Each path below is one point turned by a fixed rotation once a step. After each direction that follows a path, write how fast that rotation turns it, in degrees a step (0 if it stays still).
Each turn is a multiple of 5 degrees from 10 to 175, or 0.
Each row of a path follows its step; steps can be skipped.
path 1
step 0: [ 12 -39 -28   7   8  20  14  31  17   3 -24  25  -3   5  -2  15   7  34
   0  12  17 -20  19  20  22 -22  18   5  25 -40 -46  10  -4 -12]
step 1: [  3 -29   9 -27 -32   2   2 -15  13   4   1 -12   8 -24   4   5  22  40
 -22  41  24   8  27 -25   9 -41   8  24 -33 -14   9   1 -20  10]
step 5: [ 12 -41  -7  15  22 -22  -3 -24   3  55  24  13   1  14   2   9  53  13
  16  -6  -3  18  20   9  -6 -24   3  25   5   6 -21  11 -26   5]
step 8: [ -4  -1  49   8   9 -15  11  26  15   3  37  39   4 -11  31  22  37   2
   9  13  35  -3 -16  16 -17  15  -4   4   0 -11 -33   0 -35  -3]
step 9: [  7  -4  13  -1 -17  -7 -31  -2  -5  -2 -10  25   8  18   6   9  -4  19
  18  -1  26 -28  14  20 -53 -43  13  39   6  29  -1 -12 -20 -29]
step 10: [ -5   7 -22   3   1  -7  11  -5   6  -4  -6  36   4   6 -16  27  30 -28
   5  26  16   1  32  27   5 -22  47   5  15 -46  11  19 -22 -33]
step 13: [ 43  -6  19 -17 -22 -31  13 -10  15  18 -23  17 -21   3  16  29  19   7
  21  29   3  -4 -40  22   1 -39   8   3 -10 -35   3 -14  11 -19]
step 14: [  9  -8  10 -22  -8   8  30 -30 -18 -20  -5  13   0  28  11   5  14  22
   9  48  38 -17 -10 -11 -24   6  19   4  25  -5 -36  33 -26  10]
step 15: [  8 -32   5  31 -17  -9  -5 -34  15   3 -32   3  16   7 -10  -2  23  15
  43  -4   4 -17  46   4  -9 -35   2  -7   1 -20 -25 -15 -30  23]
step 17: [ 26 -38   5 -26  -1 -23   7  12 -35  -1   1  19  15   9  21  23 -17  48
 -18   6  -6  -9  13 -12  23 -34  -9   8 -17 -19 -19  26 -34   3]
[  6 -17   3   1  12 -13   4  -5 -11   2   1 -12   7 -12  -9  -3  -2   6
  -7  -1  -8   1   2 -12   0   1   4   0  -1  -1 -15  -4   6   5] : 25
[  5  17  -7  -3   2  -1   6  -2  -1  -4   5   0   5   5   2   6 -11  -4
   0   3  -7  15   3 -11  -9 -15   0 -12  14  -4  -8   0  -3   0] : 95
[ 11  -7  10   1 -10  -8  -3  -1   2  -7  -6  -3   4   5  -2  -3   1 -16
 -13  -1   8   1  -2  10  -7   5   7  -8  15   9   1  -6  -9   8] : 65
[ -2  -1  -5   5  -6   7  -2  11   6 -15  -3  -1  12   2  -7   6  -5   9
   1   2  -6 -12   9   6 -12  -7  -4   5  -1   6  -3   0  11  16] : 125
[  1  -8 -10  11   8   3  -8  -2 -10  -4  -7   7   1  19  -4  -2   4  -4
 -11  -9  -7  -4  -1   2  -1  -4  -6 -10  -8  -4  -5  15  -8  -6] : 145
[ -8   2  -1   9   9  -5   4  18   3  -7  -6  -7   7  -4  11  -3  -5  -8
   5   7   4  -9  -2  -2   3  12   5   1  11 -15  -5  10  -3  -3] : 175
path 2
step 2: [  9 -30  20 -13  11  22 -16 -14  -6  28   5   5  -6   2 -22 -17  10 -25
 -20   5 -20  12  -1  42  11  30 -36 -26  18  -4  38  -9  17  18]
step 3: [ 21 -19  22 -27  -4   8   1  -5  11  22  13  13   0  26 -43  23   2  -3
  -1 -31 -24  -9  27  32  20 -15   7 -24   8   2  30  22  -3  33]
step 4: [ -3  -8   5 -16  -6   5  -1  11 -13   1  43 -14 -16 -28 -68 -11   3  22
   1 -19  -8   2  22  24  10 -17 -15  -2  25   0   5  24  25   7]
step 6: [ 12 -17   0  -2 -12  -4  -3  -3  20 -13   5  -4  -4  -7 -37  -2  42 -22
  26 -11 -18  14  12  -9 -14  57 -12   4  12   8  28  14  41   1]
step 10: [ 16 -26  19 -33 -17 -10  19  24   6 -16   4 -13   6  -2 -72  10   8  27
  21 -13 -22   4   4  14   0  -6   2   8   3  -5  27  18  -4  15]
step 11: [ -8   3  15  -6 -10  10 -15  19  15 -10  45 -19  23 -17 -64 -27  14  -7
  -1  -6 -12   4  -5  13  -7  37 -13  27   0  -2   5   6  22  13]
step 12: [ 22  14 -14   4   5   0 -25   1  32 -11   9 -19  11   7 -30  -2  21 -37
   3 -13 -43  -1  10 -20   2  15  -1  11 -16   1  43  28  23  28]
step 15: [  3 -38   8 -22  -6  -3   2  35 -10   5  24  -1  13   9 -38  10 -15  15
  -5  29 -14   3 -11  19  -6  11 -27 -20  18  13  44  32  24   7]
step 16: [-12 -29   4 -18   1  14  -2  20  -7  -9  21  -4  34  22 -64 -12 -11 -11
  -5  -6 -15  22  17   7   6   8   7  17 -11 -19  21  25 -17  32]
step 17: [  7  10  -9 -36 -30  -5  18   7  19  -9  25 -14   1 -15 -42 -19   2  -1
  -3 -28 -35   9   0 -12 -29   9   1  24  -2 -16  21  25  26  31]
[ -8   1   1   2  -4  12   0   9   6  -2  -8   9   1   7  12  -7 -12   7
 -12   6   2   9   4  -7 -20  -9   4   5   0  -5   2   4   5   6] : 10
[ 16   8   5  -6   4   0  -1  -2   6  -3  -8   1  12  10   4  11   6   7
   2   1  -9 -10   3  -7   2  -6  -2   3   3 -21  -1  10  -6  -1] : 160
[  4 -11   9 -12   6   7   8  10 -15   4   6   4  10  -3   5  -1  -2  -5
   7   8 -12  -4   7   1   1 -14   4  -8   1   6  -8  -9   5   5] : 60
[ -1   6   5  -7   0   8   7   7   2   6  -4  -3  -7  -4  -3  15   8   5
 -10   9  14   9   2   3  11  -6  -6 -10 -12   5  -5  13   0   2] : 65
[  0  -7   3  10  -3  -1  -5  -4  -2   0   0   7  -4   4  -9   7 -19  13
  -1   2   4 -17   7  12   3 -10   2  -9   3   2   5   5   1 -11] : 65
